[ 23  16 -19 -39] gives 23, -39
[ 14  -1   9 -33 -17] gives 14, -33
[-8 43 -2 -1  1 -4  3] gives 43, -8
[-43  -3   0  19] gives 19, -43
[-29  33   5  21 -31] gives 33, -31
[  0  36 -33 -17  -4] gives 36, -33
---
171.2,93.0,-163.7,-46.5
101.0,74.3,-124.2,-50.0
131.0,85.6,-160.8,-50.7
gives 93.0

-0.07,0.15,0.03,0.01,0.14,-0.14
0.07,0.14,0.20,-0.14,0.19,-0.03
-0.05,0.22,0.10,0.14,0.21,-0.21
gives 0.01

84.95,89.19,-231.37,93.99,102.69,81.51
70.16,173.72,-91.79,-21.26,87.44,89.10
65.60,185.80,-22.00,93.99,77.91,83.41
gives 93.99

0.071,-0.061,0.031,0.128
0.037,-0.046,0.018,0.153
-0.067,0.057,0.121,-0.176
gives -0.061

-2.006,3.008,-0.419,-3.994,-3.049,-11.893
-3.724,-6.543,-8.134,14.012,-15.021,-12.501
1.604,5.714,-7.171,-3.079,-6.979,-11.175
gives -3.994

0.13,-0.11,-0.08,0.08
0.02,-0.02,0.12,-0.09
0.12,-0.13,-0.02,0.04
gives -0.11

0.762,-0.336,0.430,1.102
-1.281,0.581,0.103,1.592
1.305,1.232,-1.010,0.358
gives -0.336

1.085,-16.827,-3.734,12.969
-7.486,13.069,-0.077,-16.253
-2.425,-2.316,-2.015,-2.333
gives -16.827

0.18,0.10,-0.07,-0.01
-0.09,-0.22,-0.02,-0.08
-0.01,0.16,0.11,-0.11
gives 0.10
---
[281 169 676 310 725 664 786] 664

[[61 80 80 43 84 16 31]
 [74 67 70 38 78 13 31]] 16

[5880 2797 8332 8185 2961 8065] 2961

[-49 -41 -47  45] -47

[8 7 4 9 6 4 1] 4

[9436 4976 5442 2249 5660] 2249

[[466 527 559 395 440 482]
 [146 468 814  93 114 790]] 440
---
[[-19  -9 -24  30  -2  -1]
 [ 10  16 -39  -2 -33 -11]
 [ 11   4   1 -27 -27   3]] --> -9

[[ 29  -9 -16  32 -30  13]
 [ 29  25   1 -12 -17 -17]
 [ 29  -7 -18  33 -31  13]] --> -9

[[-40 -20 -42 -22]
 [ -2  -1   1   4]
 [-42 -25 -38 -25]] --> -20

[[ 13  44 -12   1  -8 -35]
 [-29 -28 -35   9   8  24]
 [-31  14   1  31   7  10]] --> 44

[[ 14  -2   5  -7  -4  17]
 [ 37  16  27 -25  -4  12]
 [  5  -3  -6  12   3  20]] --> -2

[[ 20 -16   0   5  20]
 [ 44   3  -6  -5 -20]
 [ 45   4  -5  -6 -15]] --> -16

[[-21 -23  28  12  33]
 [ -2  -3   2  -3   4]
 [  4  -3  -4  -1  -2]] --> -23

[[-35  27 -18 -29 -11   9  26]
 [-35  28 -18 -28 -10   9  27]
 [  3 -30 -27   3  14   0 -30]] --> 27

[[ 16 -22 -22 -22  37   7 -20]
 [ 13 -30 -38 -38  -2  39 -39]
 [-25 -24  -7  -6 -18  30  -7]] --> -22
---
[[ -7  25  19   7   0  36]
 [ 31   0  29  25  17 -26]
 [ -7 -45 -15  -6  -8  -9]] -> -7

[[-39  21   7   3  36]
 [ 35  12   4  31 -27]] -> 35

[-36 -24  11  -3  15  20] -> -36

[ 27  11  19  13  -8   7 -37] -> 27

[ 15 -15  -4   1 -40] -> 15

[ 19 -36  -8   5] -> 19

[ 39  34  28  12  -7   5 -42] -> 39
---
[[-17  11   6   2   3]
 [  3   2   0  -7  -3]
 [-36  17  13  16  10]]	0, 17

[[ 14  21  20 -35 -27]
 [ 28 -17  21   0  22]
 [-17 -19 -25  34  25]]	21, 34

[ 40 -11   2 -13  -9]	2, 40

[ 20   9 -35  29 -25]	-35, 29

[[-15  -2 -35 -23 -12  23  31]
 [ 16  18  -5 -22  19  23  20]
 [  2   5 -30  -4  -7 -46   1]]	-22, 31

[-35  -1  -9  -4  30]	-9, 30

[[43 14  1  0  0 -4  0]
 [ 0  0  0  2 23 -2 37]
 [ 1  1 20 40  5  7  0]]	2, 43

[ 34 -30  33  38  -7 -26 -23]	38, 38
---
[[ 10 -39  15 -12  -4]
 [-18  31 -23  25  17]] value 25

[[ 37 -22  -1  18  17]
 [ 32 -16   0  28  22]
 [ 24 -26 -24  -8   7]] value 28

[[ -8   0  33 -36 -22  12]
 [ -4   1  34 -38 -22  17]
 [ 16  -6 -30 -20 -34  18]] value -22

[[ 12 -34 -38  41]
 [  4 -15  43  -2]
 [-15  43   8 -39]] value 43

[[ 45 -15 -20  17  25  19  -4]
 [ -3 -16 -34  14 -46  29 -29]] value 29

[[  4  19  -7   5   8]
 [ -4  -9 -34  -9   0]
 [ 16   4   6   5  16]] value -9

[[-15  13 -45   6   4   0 -18]
 [ -5  -8  -8   3  19 -18   0]] value -18

[[  0  33 -35   1   1]
 [  0 -26  28  -1  -1]
 [ -2 -45  46   0   1]] value -1

[[ 16 -36 -27 -10]
 [-12 -23 -32 -28]] value -32
